Each path below is one point turned by a fixed rotation once a step. After each direction that follows a path, write how fast that rotation turns it, in degrees a step (0 if it stays still).
Each turn is a multiple of 5 degrees from 10 to 175, or 0.
Each row of a path follows its step; steps can be skipped.

step 0: [ -4  -4  -9 -12 -11  -2   2 -24   6  12  -8   6  -5  38 -31   0  -8  28
  20  35  26  24 -24 -23 -47 -15  39 -13 -38   1]
step 1: [ 33  -3 -22   7  11  -6   0  36  10  22   7   2  13  -8  24  21  35  28
  12  57  18  24  -4  -7 -25  31  -1  21   1 -19]
step 2: [ 24   6  20  -4  27  25  17  -5  11  13 -38 -31 -15  22  -5 -35   5  43
 -29  26   0 -13   6 -24  18  38   6   8 -29  -9]
step 3: [ -9 -17 -10  16  14  12  18  31  16  28 -10  -2  56  28   3  -2  19  39
  10 -12  10 -21  16  -9 -13 -25  -5 -17 -49  10]
step 4: [ 18  17 -22 -22  12 -22  18  10  23  28 -53 -19   8  -4   2  13  10  19
 -23 -18  16  15  22  18 -54  17   0 -20  17  17]
step 5: [-21  23  17 -16  -1  47   7  11  14  41   8  12 -11  24  14 -32   2  38
   6   1   9  44  19 -24 -13   5   1   4  22  34]
step 6: [-12  15   2 -13  11  12   4   9  -3  10 -13  46  19  54 -12  13 -14  40
 -11  13  -4 -16 -10  23 -47   3  -6  29   2 -37]
step 7: [-17  17  11 -11  22  15  20   7 -37  -1   3 -11   0 -19  31  -8  42  42
  15  14  14 -15   2  40 -30  40  12 -20  -1  -6]
step 9: [-25  22  17 -10 -17  14   9   6   0  28 -40  19   9  13  -4  10  -3   3
  16 -14  -8  12 -21  25 -12   1 -42 -52 -46  -9]
step 10: [ 16  45 -16  17  -6   4  37  25   0  18 -12  34  -7 -25  16   5  29  21
 -18  -9 -21  17 -27  34 -11 -18  -4   0  25  33]
step 11: [-34  39  15  -1   4  37   3  -6  23 -15  16  31 -56  -2  -4   1   1   7
 -47  -2 -18  -1   7 -13 -30  13   5  -9 -24   5]
step 12: [-29  14 -18  22 -55  24  19  11  -5  -5   7  18   6  16 -13  14  24   4
  35  29 -46 -28   8  15 -33  10   3   1 -11  -7]
[-14  10 -17  -7   1   4  10   6  -4  -6   8  -1  -4  13  -5  -1  -5  -9
   4  -6   1  -1   8  -9 -10   0   8   2  18  -4]
55
[  5 -13  -2   4  -1   2  16  -2  -7   2  -8  -7  -5 -13  -1  -1  18  -1
  -6   1   2   5  -4   3  -2   6  -7  -4  23  -5]
125
[ 11   9   4   3  -4  -4 -10  12   0 -13  -7  -3  -6  -3   1   0  -6   0
   6   2   1  -2  15   0 -13   2 -20  -8   2 -14]
140
[ 12  -2  -9   3  14   2  -9 -11  -9  10  -7   1   6   7  -9   9   7  11
   5  -5  10   4  16 -14   3   3   1   4   1   0]
20
[  6  -5 -13   0   3 -11  -6  -2   8  -3  -6   6   4   4   3   8 -11   3
 -19  -6 -10 -10 -12  -5  -5  13  -6  10   8   0]
160
[  8   0   3  -6 -13  -9   1   1   4  15  -3   3  -9  14   5   5  -3 -11
  15  -1   6  16  -9  -2   2  10  -8   2   3   6]
85

step 0: [-24 -21   0  40  27  24  -8  24  15 -20   0   7 -26 -37  32 -19 -11  36
  25  20  27  -2 -23  21 -18   5   5 -18  13  12]
step 1: [-29 -22  21 -21  -4   3  -8  36 -45  -8 -34 -17  26  17  16   2  16   2
  27  -9  20   5 -28  17 -26  -8 -25  11 -41   1]
step 2: [ -4 -33   7 -11   4 -13   1  26  12 -57  13   4  42 -19 -22   6   0 -13
   3   3 -24   5  -8  22  52 -28  -8  22   4  13]
step 3: [ 25   0  10  18  53   1 -37   7 -23   2 -12  20 -13 -34  20   9 -23   7
   8  32   8 -44   0  17  12 -38  -1   4  12 -14]
step 4: [-27 -43 -26   5  36  -9 -31  10 -48  -7  -3 -31 -12 -11  27  -4  -3   6
  28 -24   1  16   6 -30   4  21 -12 -10 -24  -1]
step 5: [  2 -11 -12 -25  -6  28  12  63  -1 -11   1 -13  15 -21 -20 -23   4  -9
  49  15 -23   1   2  -5   0 -20  34  19 -19  26]
step 6: [-26 -10   2   4  10   0 -26  21  -3 -13 -11  10  -5   0 -46 -15   1  28
  -6  42  -4 -32   5  38  27 -13  -5  -2 -19 -53]
step 7: [  6 -29  -9  22  17  45 -21  11 -49 -34  12  -7  -9 -29 -24  23 -15   1
 -13 -12  16  -2  -6   4  -9   9 -36 -39   8  14]
step 8: [ -2  15  10 -23  35   0   9  22 -24  -9 -45 -10   5 -47   1 -13  10 -23
  40  24 -10  20 -25   7  -2  40  -8  11   1  22]
step 9: [ -7 -55  -3  -6  16  -1   3  14  24 -28 -21 -22  16  -4   5 -20  18  12
   9  47  -6  30 -14   5  -9 -44   5  -3   8 -45]
step 11: [ -5 -41  40   9  21  -4 -16  23   6 -17  -6  28 -20 -52   2  19  -4   7
  15 -14   5   0 -16   7  16  41  -4  22 -41  17]
step 12: [-15 -39   3  -2   7 -18   2  11 -21   5   8 -29  43 -16  16  22 -10  -6
  47  38 -19 -25 -17  26 -27 -19  14 -17  -4   1]
[  1   2   8   3  -1  -9 -14   2  -7  -8   0  -5   4  -4   8  -8  -1  -3
   6  -5   2   2   1  -1 -19  18  19  -5   8   2]
95
[  6   4  -3  -6  10 -10 -12 -14  -5   1  -2  -7   2  -4  -4   7  -3 -22
  -1  10   9  11  -5   2   6  -7  -5   0  12   5]
70
[ -5  -4  -1 -11  15   9  12   1   3   5   1 -16  12  13   2   6  -7  -2
  -2   7  -1   4  -9   1  -4  10  11  11  -9   5]
100
[ -6 -19  -5   0   6 -10  -6  -1   2   2  12  -6   3   1  -5   4  19   6
 -14  -1 -13   5   7   1  -8  -1  -6  -4   3  10]
145
[  1 -17   5   6   7  -2  -3   4  -8 -11 -13  -2  -8   6 -14  -5 -13   7
  16   6  -7  -3  -4   1  -3  -4  -7   8   4   9]
0
[ -4  17   3  -8   0 -12   1   6 -18  16  -7  -2   5   2   4  -5   2   2
  -4   9  -8 -14   4   5  -4   3 -12   7   1   3]
160

step 0: [ 11  33 -42  17 -28 -21 -15  25 -11  35 -11 -45   0 -23  20  27 -21   8
 -11  -1   7 -13 -14   1  25 -32  -3  20  37  28]
step 1: [ 33  38 -17   5  15   5  -6 -24  13  -9  28 -19  38 -15 -14 -45   0 -33
 -15  46   7   3   1  13  25 -28  12  29   2  -1]
step 2: [ 25  13 -19  -4   1   7  -8  19  30  36  -9  -6  25  25 -20  16  46 -24
 -21 -13 -22  29  -9  20  21   0  29 -16  44  29]
step 3: [-12   6  -3  22 -58 -41  -3   1   3  10 -38 -38  34   3  -9 -11  27   2
 -25   9 -10  22   4   5  30 -31  -5  31 -15 -20]
step 4: [ 24  13   2 -14 -25 -14  12 -33  15 -45  22  12  30  44 -40 -26  16  -2
 -23   0  -1  17   0  11  19  24  43  -2 -15  -1]
step 5: [  0 -22   4  -2 -70  -2  31  22  -7  27 -12  10   5  35 -19  39  19 -18
 -22  -4  -3   5   3  -7  22  42 -13 -18   8  10]
step 6: [ -7  14  -4  38 -62 -35  21 -16 -18 -17   8   3 -12  22  13 -37 -16  15
  17  25  15  23  32 -13   3  14 -18  12 -24  12]
step 8: [-13 -31  35  30 -28  -2  18  12 -19  66  -2  24 -25 -14   3 -13   3 -34
  25  32  -4   4  25   9   0   5 -19  -3  20  15]
step 9: [ -6  -4  -1  24   2 -38 -36 -15  15   8  26  30 -46  -5  19 -26   4  38
  33  25  -2  24  16  24  -6  -9  32  27  -7   2]
step 10: [ -8 -27  33 -35   3 -10 -26  10 -12  12  15  44 -15 -47 -31  19 -12 -24
  -9   5   0 -15   7  26  19   5  45   7  17 -24]
step 11: [-27 -46 -14  61  10 -19  21  -2 -16  18 -10  26  -9 -23  15   1  17 -22
 -15  12  21  -7 -13  13 -33  -4  45   3 -14   8]
step 12: [-15   6 -59 -13  -3 -38 -38   6  14 -30  20   8 -30 -34  17  33  -7   0
  -8   1  31  14 -12   2   5  13  34   6 -24 -12]
[  7   6 -16  -8   4   6   4  -7  -7   9  -3 -12  -1  -1 -17   0   1   1
 -14  -8  -2  11   4   7  -9   0  -6  13  -7   6]
25
[  9   3   8  -6   5  -5  -5  -2  12  17  -3  -6  -1  -7  -4 -12   5  -6
  20  -1  -9  13  -7   2   1 -10  -4  -7  -4   0]
55
[  6 -14   7  -3   6   6   6 -16  -6  -8  15  -3   2  -3 -15  -2  -9  -8
  -4   2 -10  -9 -11   5  12  -5   1  -6   2   1]
120
[  3  -3  -2  -7  -2   3   6  10  10   7   9   1   0  -5   2  20   3   9
  -3  13  -8  -1  -7  -2  11  -1  -9  11 -13 -13]
155
[  4 -12   9  -6  -9   7   1  -2 -14   6   0   9   1  15   7  -8  -7  11
   0   2   3  19   3  12   4   7  -7  -3  -3  -7]
25
[  0   9   1  -7   5 -14  -7 -10   9   2   4   6   5  -1   1  17  -7   3
  -9  -3  -6   4   6  13  -5   8  -7 -18   9   0]
140
[  8  -3   7 -16   4   1  12  -4   4  12   0   4   2   9   7  -4   5 -12
 -11  11   5  -7  -6  -9 -18   4   7   1   7  -4]
120

step 0: [-28  -8 -14 -14   4  -3  19  17  12   7 -27  32 -27  -4 -23   5 -27 -14
  50  10  17  17  34 -43  16 -17  -5  17   8 -25]
step 2: [-21  -6   5 -28 -13 -14 -12  28  -1  40  42 -13   1  -7 -14  24 -17  44
 -50  14  -6   2  -5  10  -1 -18   5   9  33  -6]
step 3: [-12 -21   2 -23 -14 -34 -20  11  15  -7 -14  38 -21  28  13   2  28  14
  -1 -43 -16   4  29 -35   5  24  -8  13  10  31]
step 4: [ -5 -12  -6   7  -5 -14  16 -36 -14 -17  -1  16  14 -16 -39  50  42  13
  30  11  -9 -31   7   4 -30 -17  10 -17 -22   6]
step 5: [ 21 -16  -4  -1  13 -17  31 -19 -35  15  -5 -12  18   3 -16   8 -12  -3
 -12  28  42 -12   3 -29   8   7 -20  36  55 -17]
step 6: [-13  15 -16  -3  -1 -12  27  52  -8  -2 -29   8  12   6  15  14 -12  11
 -13   1   8   6   0 -24  -1  64  43 -20 -14   4]
step 7: [-34 -29  -2  12  29  30 -13  26   0  15 -10   1 -12 -19 -12  43  47  15
   4   5 -18   6  -3  48  23   8  -1  -3  21  -3]
step 8: [  7   0  30  -9 -20 -24   6   9  -6  59  36  12  -6   3  11 -16  39   1
  50  -2  17  -8  17 -19  20   0 -13  10  12 -20]
step 9: [ 11   7  18 -17 -45 -15  23 -30  -9 -31  11 -30   3   3   6  15  33  11
 -23  30  -2  15   7  -6  15  37   0 -33 -17  30]
step 10: [ 13 -18 -32  13   5   5  23  -5  38  -4  15  33  -9 -17 -12  25  -2  43
 -15  14  39  15 -40   8   2  -3  -9  25  18  25]
step 11: [ -2  31   0  29  26 -44  28   3   6   8 -24  -4 -30  12  16  21   2 -29
  44 -29   8  20  13  -5   2  13  14  27  12  17]
step 12: [-15   6  -7   7 -15  20  29  21   0  -4   8 -30 -18 -11 -49  33   5 -21
   8  36  -9   8  25  -5  29  -8  13  -5 -39 -32]
[  8   3   5  -4  -5 -12  15   0   7   6  -9   9   7   3   7 -17   0  -8
   6 -20  -2  -5   4   2   0  12   9   0  -2   3]
140
[-11 -15  22   9   7  -3  -1   3  -5   4  -3   9  -5   2  -4   4   0  -9
  11  -1   4   3   4   4  -5  -5  -6   7 -16   8]
95
[  4  -6 -17  12  10  -6   7  -2   1 -10  -4  -8   4   3 -12   6 -13 -10
   9   2  -1  -5  -8  -6  -5  12   1  14  -3  -1]
60
[  6  11   1   8  -3   4  10  -3  17  -2  10  -9 -13  -4   5  -5  -1  -4
  10   5   5  17  -7   8  13   0  -3   2  -8   6]
25
[  6   6  10  -9   8 -14   0   7  -2  -1   4   1   9  11  -3   2   0  -9
  -9  10 -11   3  -8 -12  19  -8   5   4  -4   1]
115
